Each row has a name. Each question is about the rows just above it.

[186 170 119  66 155 123 137 127 126 125  87 132 122 127 123 133 122 125
  90  68 132 113 125 124 124 100 111 130  86 181 135 120 115  54] -> K_260
[164  98 147 129  49 129 105 126 124 129 161 138  57 127  60 134 128 141
 123 135 130 121 136 109 115 115 113 126  42 144 126 131 136 126] -> K_207
[175 164 126  73 147 127 140 129 126 123  70 137 122 127 123 130 124 123
  98  78 133 111 125 134 124  97 114 130  64 185 133 120 128  42] -> K_110
What comes right after [70] in the named rows? -> [137]
Whose row is [164  98 147 129  49 129 105 126 124 129 161 138  57 127  60 134 128 141
 123 135 130 121 136 109 115 115 113 126  42 144 126 131 136 126]? -> K_207
Right after [186] comes -> [170]
The row with [186 170 119  66 155 123 137 127 126 125  87 132 122 127 123 133 122 125
  90  68 132 113 125 124 124 100 111 130  86 181 135 120 115  54] is -> K_260

[112 164 145 104 145 123 129  72 146 140]  K_595
[146 117 101 107  99 139 153 171 166 110]  K_672
[150 141 149 100 152 116 170  90 141 151]  K_540
[152 104  94 128  97  94 132 121 124  93]  K_546
[119  96 134 124 154  87 143 121 140 112]  K_520
[180 121 143 149 113 132 123  80 111 110]  K_76
[179 136 142 167 144 117 137 128  91 153]  K_50
[119  96 134 124 154  87 146 112 148 117]  K_270
[140  98 122 136 123 133 133 195 117 119]  K_285
Right after [179] comes -> [136]
Right after [99] comes -> [139]
Right after [72] comes -> [146]

[184 202 144  80  64  95 121 111 153] = K_915
[ 68  68 109 120 119 164 192 194 119] = K_615
[ 62 112 151 184 204 153  82  65  87] = K_283
[142 181 200 162  87  65  81 120 111] = K_333
[ 71 116 116 125 170 196 184 104  68] = K_16
[190 112  68  67 109 115 124 171 195] = K_578
[114 128 171 198 185 103  67  73 113] = K_625
[ 71 116 114 126 173 198 181 102  68] = K_770
[ 63  75 119 111 134 175 146 170  94] = K_597
[182 201 155  83  67  95 122 113 145] = K_872
What comes right after [175] in the named rows? -> [146]
Right after [103] comes -> [67]
The entry that follows [128]: -> [171]
Right after [63] comes -> [75]

[116 148 134 117 122 157 173] = K_891
[116 148 134 128 108 164 180] = K_907
[116 148 134 174 167  67  38] = K_572
Right after [164] comes -> [180]
Right after [167] comes -> [67]

[134 132 150 135 139 137 137 148 142 144 139 142 138 133 134 146 152 143
 137 134 144 140 142 151 137 130 151 143 134 160 140 153 135 148 139 143
 132 150 147 144 137 149 137 176 138 142 161 132 149 131 148 159 134 138
 136 148 133 195 147] = K_781
[156 135 152 139 143 144 133 139 139 144 139 143 138 133 172 143 136 163
 148 137 142 133 143 144 134 139 141 142 186 140 137 137 136 133 164 136
 133 133 139 136 137 140 135 143 166 140 137 139 138 150 155 140 141 143
 162 146 145 132 141] = K_470
[144 137 143 145 141 140 132 151 141 143 151 140 144 141 153 136 140 145
 159 146 156 135 145 133 134 141 137 145 139 136 153 157 164 142 142 143
 142 138 135 157 141 146 141 147 144 154 158 139 137 135 156 141 146 138
 146 135 166 162 155] = K_303
[156 135 152 139 143 144 133 139 139 144 139 143 138 133 172 143 136 163
 148 137 142 133 143 144 134 139 141 142 186 140 137 137 136 133 164 136
 133 133 139 136 137 140 135 143 166 140 137 139 138 150 155 140 141 143
 162 146 145 132 141] is in which row? -> K_470
What comes right after [154] in the named rows? -> [158]
Which row holds [144 137 143 145 141 140 132 151 141 143 151 140 144 141 153 136 140 145
 159 146 156 135 145 133 134 141 137 145 139 136 153 157 164 142 142 143
 142 138 135 157 141 146 141 147 144 154 158 139 137 135 156 141 146 138
 146 135 166 162 155]? -> K_303

[ 67  73  53  71 173] -> K_769
[115 133 139 116  84] -> K_822
[103 129 145 101  93] -> K_550
[159 102 172 169  80] -> K_252
[118 128  83 113  74] -> K_305
[ 79 155 167 170 152] -> K_657
Right after [159] comes -> [102]
The entry that follows [101]: -> [93]
What comes right after [83] in the named rows? -> [113]
What comes right after [129] in the named rows? -> [145]
Right after [133] comes -> [139]
Right after [128] comes -> [83]
What comes right after [103] in the named rows? -> [129]

[122 152 118  97 138 144 137 103 129 161 126 134 176 102 167 162 128  87
  97  88 126 157 119] = K_977
[133 161 144 118 148 125 139 166 118 120 116 137 131 117  83  94 138 177
 118 142 170 153 115] = K_941
[158 116 112  95 107 118 133 133 169 146  96  91  72 102 117 100 121 140
  95 122 124 116 136] = K_69
[125 131 145 133 133 142 128  67 101 113 105 112 136 102 103 118 142 143
 133  89  98 138 140] = K_282
[174 158 149 114 130 110 149 114  99 133 164 113 112 102  93 133 124  82
 114 200 124 143 128] = K_256
The entry that follows [129]: -> [161]
What comes right after [157] in the named rows? -> [119]
What comes right after [170] in the named rows? -> [153]
What comes right after [107] in the named rows? -> [118]
Whose row is [122 152 118  97 138 144 137 103 129 161 126 134 176 102 167 162 128  87
  97  88 126 157 119]? -> K_977

[148 123 108 117 176 102 163 141 170  78  96 129] -> K_501
[194 123 141 117 127 135 120 126 198 103 133 129] -> K_284
[132 123 142 120  76 150  97 125  96 179 162 129] -> K_714
[195 123 149 117 176 141 114 126 201 103 133 129] -> K_103
[ 65 128 127 134 127 124 123 126  46 151 133 129] -> K_719
[146 123 114 196 175  99 162 139 107  80  95 129] -> K_731
[168 123 164 117 101 160  92 115 170 141 151 142] -> K_413
[148 119 129 117 166 117 141 126 191  74 108 129] -> K_204
Right after [195] comes -> [123]
Right after [175] comes -> [99]
Right after [132] comes -> [123]
Right after [76] comes -> [150]
The entry that follows [46]: -> [151]
Right after [97] comes -> [125]

[ 83  82  97  91  70  71 115] -> K_586
[135  88 110 103 212 128 115] -> K_528
[133  82  97  91 222 102 103] -> K_332
[133  82  97 103  70 142 115] -> K_342
[130  90  91 116 214 131 115] -> K_192
The entry that follows [110]: -> [103]
The row with [133  82  97 103  70 142 115] is -> K_342
Right after [102] comes -> [103]
The entry that follows [90]: -> [91]
Right after [116] comes -> [214]
The entry that follows [130]: -> [90]

[208  91 130  97 120 149 109 130 103 159 192 118 115 127 117  59 121 120
 102] = K_895
[208  91 130  97 120 149 109 130 103 159 192 118 115 162 114  59 121 120
 102] = K_310
[149  56 116 134 109 180 144 105 140 134 174  86 169 137 172  72  95 121
 138] = K_587
[149 173 116 134 109 104 144 105 140 134 174  86 169 137 172  72  95 121
 209] = K_663
Whose row is [208  91 130  97 120 149 109 130 103 159 192 118 115 127 117  59 121 120
 102]? -> K_895
Whose row is [149  56 116 134 109 180 144 105 140 134 174  86 169 137 172  72  95 121
 138]? -> K_587
Whose row is [208  91 130  97 120 149 109 130 103 159 192 118 115 162 114  59 121 120
 102]? -> K_310
What comes right after [127] in the named rows? -> [117]
The entry that follows [173]: -> [116]

[185 127 192 179 124  72] -> K_851
[153 156 196 168 123  42] -> K_231
[188 120 205 209 141  52] -> K_2
[134 123 151 133 114 123] -> K_514
[153 157 184 165  91  49] -> K_603
[ 77 150 130 110  44 135] -> K_846
What comes right after [150] in the named rows? -> [130]
The entry that follows [205]: -> [209]

